m =
[[115 145 151 149 125 127 133 128 145 133 124 131 147]
 [131 121 133 116 128 130 144 140 142 121 144 123 118]
 [150 119 115 114 140 138 134 138 122 131 143 133 117]
 [149 122 115 118 141 138 130 136 119 133 139 135 120]
 [128 123 135 120 127 129 143 138 142 122 141 124 122]
 [132 140 131 144 134 132 122 125 124 140 122 138 142]
 [132 120 130 116 129 131 143 139 139 122 144 124 118]
 [133 140 131 144 134 133 122 125 123 140 122 138 142]
 [147 118 116 113 138 137 134 138 123 129 143 131 116]
 [152 119 113 115 142 139 133 138 120 132 143 135 117]
 [130 123 133 119 128 130 143 138 141 122 142 124 121]
 [129 123 134 119 127 130 143 138 142 122 142 124 121]
 [125 127 137 126 126 128 139 135 141 124 136 125 127]
 [128 142 135 146 132 131 123 125 128 139 121 137 144]
 [130 123 133 119 128 130 142 138 141 122 142 124 121]]
Indices start at 1.
(1, 1) = 115
(7, 6) = 131
(9, 9) = 123
(3, 6) = 138
(4, 10) = 133
(1, 8) = 128
(2, 5) = 128
(11, 6) = 130
(3, 5) = 140
(12, 8) = 138
(4, 4) = 118
(11, 11) = 142
(10, 5) = 142
(4, 13) = 120
(3, 2) = 119
(2, 13) = 118
(6, 1) = 132
(2, 9) = 142
(8, 10) = 140
(3, 8) = 138
(14, 2) = 142
(11, 12) = 124
(10, 4) = 115
(3, 4) = 114
(13, 6) = 128
(6, 7) = 122
(15, 4) = 119
(9, 13) = 116
(8, 12) = 138
(2, 7) = 144
(4, 11) = 139
(14, 7) = 123
(10, 8) = 138
(14, 3) = 135
(15, 8) = 138
(1, 11) = 124

W =
[[116 134 110 117 132 120 131 128 126 131 127 125 126 126]
 [132 122 146 142 122 132 128 128 126 131 134 134 132 126]
 [120 129 129 123 124 139 123 133 126 143 139 131 124 128]
 [121 125 138 138 122 132 128 129 126 139 140 135 132 126]
 [121 123 129 146 124 115 134 126 126 126 129 131 136 124]
 [121 122 133 148 121 120 131 128 126 131 130 132 136 125]
 [121 136 113 110 134 126 129 129 126 131 127 124 122 127]
 [139 122 146 140 124 130 129 127 128 125 129 131 132 128]
 [136 125 123 132 129 118 133 123 130 113 115 124 132 126]
 [125 122 129 145 124 115 135 125 126 121 126 131 136 125]
 [107 127 120 135 124 120 131 130 125 138 131 131 132 124]
 [111 129 112 130 127 116 133 128 126 131 127 128 132 124]]
Rows and columns are counted from 1.
row 1 col 1 -> 116
row 6 col 7 -> 131
row 5 col 3 -> 129
row 11 col 7 -> 131
row 4 col 11 -> 140
row 6 col 4 -> 148
row 9 col 11 -> 115
row 10 col 5 -> 124
row 2 col 12 -> 134
row 7 col 5 -> 134
row 1 col 6 -> 120
row 2 col 9 -> 126
row 3 col 5 -> 124
row 4 col 13 -> 132
row 8 col 10 -> 125
row 6 col 5 -> 121
row 7 col 3 -> 113
row 11 col 13 -> 132
row 3 col 2 -> 129
row 1 col 10 -> 131
row 9 col 1 -> 136
row 1 col 13 -> 126
row 9 col 6 -> 118
row 2 col 6 -> 132
row 4 col 5 -> 122
row 12 col 11 -> 127
row 11 col 12 -> 131
row 9 col 10 -> 113
row 6 col 2 -> 122
row 12 col 12 -> 128
row 3 col 1 -> 120
row 9 col 12 -> 124
row 12 col 13 -> 132
row 2 col 13 -> 132
row 1 col 2 -> 134

data =
[[148 109 143 143 107 103 119 136 154 145]
 [153 104 150 155 106 103 126 139 154 143]
 [111 153 102 100 146 153 111 109 120 132]
 [104 106 151 152 149 138 138 154 107 138]
 [147 106 118 153 104 105 152 116 136 105]
 [102 119 146 147 153 151 138 153 105 129]
 [139 153 102 105 117 149 139 100 144 106]
 [103 101 154 154 148 124 140 153 110 148]
 [126 152 103 101 136 141 102 104 130 131]]
Rows and columns are counted from 1.
row 1 col 1 = 148
row 6 col 5 = 153
row 5 col 6 = 105
row 9 col 1 = 126
row 1 col 10 = 145
row 8 col 3 = 154
row 8 col 5 = 148
row 4 col 2 = 106
row 9 col 4 = 101
row 5 col 4 = 153
row 2 col 10 = 143
row 3 col 3 = 102
row 6 col 4 = 147
row 9 col 5 = 136
row 2 col 8 = 139
row 4 col 8 = 154
row 1 col 9 = 154
row 2 col 9 = 154
row 9 col 2 = 152
row 8 col 8 = 153
row 5 col 8 = 116
row 1 col 7 = 119
row 7 col 4 = 105
row 3 col 8 = 109
row 5 col 9 = 136
row 4 col 5 = 149
row 3 col 7 = 111

x =
[[132 130 120 126 134 127 125 117]
 [121 136 128 121 126 134 129 121]
 [138 125 135 134 127 134 145 137]
 [121 137 152 125 127 122 129 122]
 [124 125 135 115 124 132 127 136]
 [130 126 133 127 140 133 127 137]]
Rows and columns are counted from 1.
(1, 1)	132
(2, 2)	136
(6, 1)	130
(5, 8)	136
(1, 6)	127
(3, 5)	127
(2, 8)	121
(4, 5)	127
(5, 4)	115
(2, 5)	126
(6, 4)	127
(4, 6)	122
(5, 1)	124
(4, 4)	125
(1, 3)	120
(6, 7)	127

B =
[[151 135 127 103 121 149 123 125 153]
 [136 149 108 105 144 141 151 104 122]
 [133 102 132 118 101 134 121 149 153]
 [106 149 121 142 149 111 133 114 105]
 [116 107 107 121 109 112 153 121 134]
 [107 110 109 131 115 103 149 115 121]
 [140 125 108 109 115 136 143 106 151]
 [139 131 106  99 122 140 149 107 135]]
Indices start at 1.
(1, 1) = 151
(4, 3) = 121
(7, 3) = 108
(2, 9) = 122
(7, 7) = 143
(1, 9) = 153
(6, 4) = 131
(4, 1) = 106
(7, 6) = 136
(8, 2) = 131
(3, 7) = 121
(8, 9) = 135
(5, 3) = 107
(3, 3) = 132
(1, 7) = 123
(7, 5) = 115
(2, 3) = 108
(2, 1) = 136
(8, 5) = 122
(5, 6) = 112
(5, 7) = 153
(2, 5) = 144
(1, 5) = 121
(8, 6) = 140
(6, 1) = 107

X =
[[130 123 125 146 121 132 144 126 134 114 113]
 [128 108 149 135 135 116 128 149 120 129 140]
 [149 118 127 132 108 114 127 127 149 110 127]]
Indices start at 1.
row 1 col 1: 130
row 1 col 7: 144
row 2 col 4: 135
row 3 col 4: 132
row 2 col 1: 128
row 2 col 11: 140
row 2 col 5: 135
row 1 col 4: 146
row 3 col 10: 110
row 1 col 5: 121
